Look-ups in named tables: a row name and a column name give one cell, copied from the table.

Table ter
	ronofe	pip
tenadu	203	29
telopa	65	101
nasapul	83	115
dotemov	120	154
lafidib	119	61
lepuro	131	148
fivud	97	71
lizare	32	42
kimimeb	90	32
gelom	83	100
narap	100	27
suvos	104	56
tufe	103	81
fasu	33	163

suvos, pip -> 56
lepuro, pip -> 148
dotemov, ronofe -> 120
narap, pip -> 27
lafidib, ronofe -> 119
nasapul, ronofe -> 83
gelom, pip -> 100
nasapul, pip -> 115
fasu, ronofe -> 33
fasu, pip -> 163
tufe, ronofe -> 103
fivud, ronofe -> 97
kimimeb, pip -> 32
gelom, ronofe -> 83
telopa, ronofe -> 65
lepuro, ronofe -> 131
suvos, ronofe -> 104
lizare, pip -> 42
tenadu, ronofe -> 203
Which row has the largest pip? fasu

ranovat:
	vak	gegifu	bubo
fomidig	0.631	0.392	0.456
panedak	0.340	0.628	0.477
vomogiz	0.550	0.191	0.561
nit	0.841	0.469	0.584
deg	0.376	0.570	0.798
zagolad	0.656	0.560	0.410
zezepi	0.476	0.647	0.737
nof	0.571	0.218	0.329
godep	0.540	0.362	0.614
rero	0.507	0.600	0.761
tov	0.541	0.639	0.503
zol	0.721	0.510	0.189
gitefis	0.281	0.577	0.541

What is the vak of zol in ranovat? 0.721
What is the bubo of godep in ranovat? 0.614
What is the bubo of tov in ranovat? 0.503
What is the bubo of nit in ranovat? 0.584
What is the gegifu of gitefis in ranovat? 0.577
What is the gegifu of panedak in ranovat? 0.628
What is the gegifu of deg in ranovat? 0.570
What is the gegifu of godep in ranovat? 0.362
What is the bubo of gitefis in ranovat? 0.541
What is the gegifu of zol in ranovat? 0.510
What is the gegifu of zezepi in ranovat? 0.647
What is the bubo of zagolad in ranovat? 0.410
What is the vak of fomidig in ranovat? 0.631
What is the vak of tov in ranovat? 0.541
What is the gegifu of vomogiz in ranovat? 0.191
Which row has the largest vak? nit

nuzora.csv
,mov,pizupid,zonelet,kuzit,kotoka
nebi,40.33,34.72,28.03,51.09,26.40
baze,61.40,97.67,9.92,94.09,27.63
pef,58.49,5.66,89.98,9.89,52.20
mar,68.54,76.42,20.98,76.68,9.62
kom,18.42,4.18,41.47,17.78,76.57

pef, zonelet => 89.98
kom, zonelet => 41.47
baze, mov => 61.40
kom, pizupid => 4.18
nebi, kotoka => 26.40
pef, kuzit => 9.89
mar, mov => 68.54
mar, zonelet => 20.98
Row with the largest pizupid: baze

Table gad
	lan	sem	zipa	pez	fisil	bipezig
sok	4523	2912	2545	5850	3588	7038
vod	4325	5722	7097	2347	5148	807
kodovu	7570	2592	7554	1920	3692	3414
rodig	3088	5083	1786	3053	5161	3332
budot	7307	3116	6136	1322	4097	3172
rova	2475	4735	1717	5125	4593	4849
namuk	3573	4344	2392	5783	4122	5950

What is the lan of rova in gad? 2475
What is the fisil of budot in gad? 4097
What is the fisil of kodovu in gad? 3692
What is the pez of namuk in gad? 5783
What is the zipa of rova in gad? 1717
What is the lan of sok in gad? 4523
What is the sem of budot in gad? 3116
What is the pez of vod in gad? 2347
What is the fisil of vod in gad? 5148
What is the pez of rova in gad? 5125

seb.csv
,melope,tatutos,gupizi,vav,ziliv,kove,telake,pufupu,puzu
bupa,55,137,229,71,114,68,74,75,62
dut,109,111,97,104,91,96,105,96,120
razuno,83,104,94,92,89,132,95,113,120
kuzu,69,112,156,98,134,94,127,99,101
kag,95,95,103,110,103,106,87,116,94
ref,107,71,126,117,110,116,99,117,92
nezep,117,62,78,55,154,39,153,128,164
fedakad,168,116,129,180,54,150,203,45,130
katakor,108,84,113,119,124,128,105,104,110
zove,120,77,101,117,135,96,77,88,101
kagen,132,56,66,115,141,86,177,160,132
sugeg,72,127,96,56,151,92,65,143,66

telake of nezep: 153
telake of bupa: 74
vav of kag: 110
puzu of zove: 101
pufupu of bupa: 75
kove of kag: 106
tatutos of nezep: 62
pufupu of zove: 88
puzu of nezep: 164
telake of zove: 77
melope of kag: 95
gupizi of kuzu: 156
tatutos of kagen: 56
vav of dut: 104
melope of nezep: 117
melope of fedakad: 168
kove of zove: 96

Table fumotor
|  | masoz | videsid | lofu | kot | rul | kar | vavube | bor |
|---|---|---|---|---|---|---|---|---|
| perel | 88808 | 40840 | 22665 | 35480 | 34666 | 44088 | 16544 | 46886 |
| pibaga | 24897 | 42395 | 39452 | 48327 | 68576 | 73128 | 54999 | 47148 |
| fudi | 13838 | 56077 | 85920 | 44042 | 19107 | 8232 | 85106 | 21354 |
| mikef | 61736 | 43892 | 31390 | 23020 | 33451 | 59426 | 50225 | 44855 |
| badopa | 12707 | 55897 | 54156 | 38972 | 50061 | 39503 | 30235 | 33233 |
| tolezil | 70948 | 32309 | 36486 | 42218 | 49229 | 72786 | 50847 | 64000 |
| kavinaz | 63061 | 24605 | 22295 | 55153 | 32523 | 29540 | 30725 | 40667 |
| banab | 73277 | 29957 | 23807 | 40644 | 49206 | 56775 | 26413 | 51046 |
| puvi | 63153 | 37690 | 17031 | 67972 | 32570 | 24543 | 32756 | 26931 |
| rokek | 48206 | 39617 | 45035 | 35672 | 63060 | 78065 | 43875 | 47069 |
| vos | 12167 | 48227 | 61445 | 74272 | 70124 | 63948 | 69421 | 54059 |

kot of banab = 40644
videsid of puvi = 37690
bor of tolezil = 64000
vavube of vos = 69421
vavube of banab = 26413
videsid of pibaga = 42395
masoz of vos = 12167
rul of badopa = 50061
masoz of badopa = 12707
lofu of rokek = 45035
vavube of tolezil = 50847
lofu of mikef = 31390
videsid of fudi = 56077
masoz of fudi = 13838
bor of rokek = 47069
vavube of kavinaz = 30725
masoz of banab = 73277
lofu of badopa = 54156
videsid of perel = 40840
Which row has the largest rul? vos

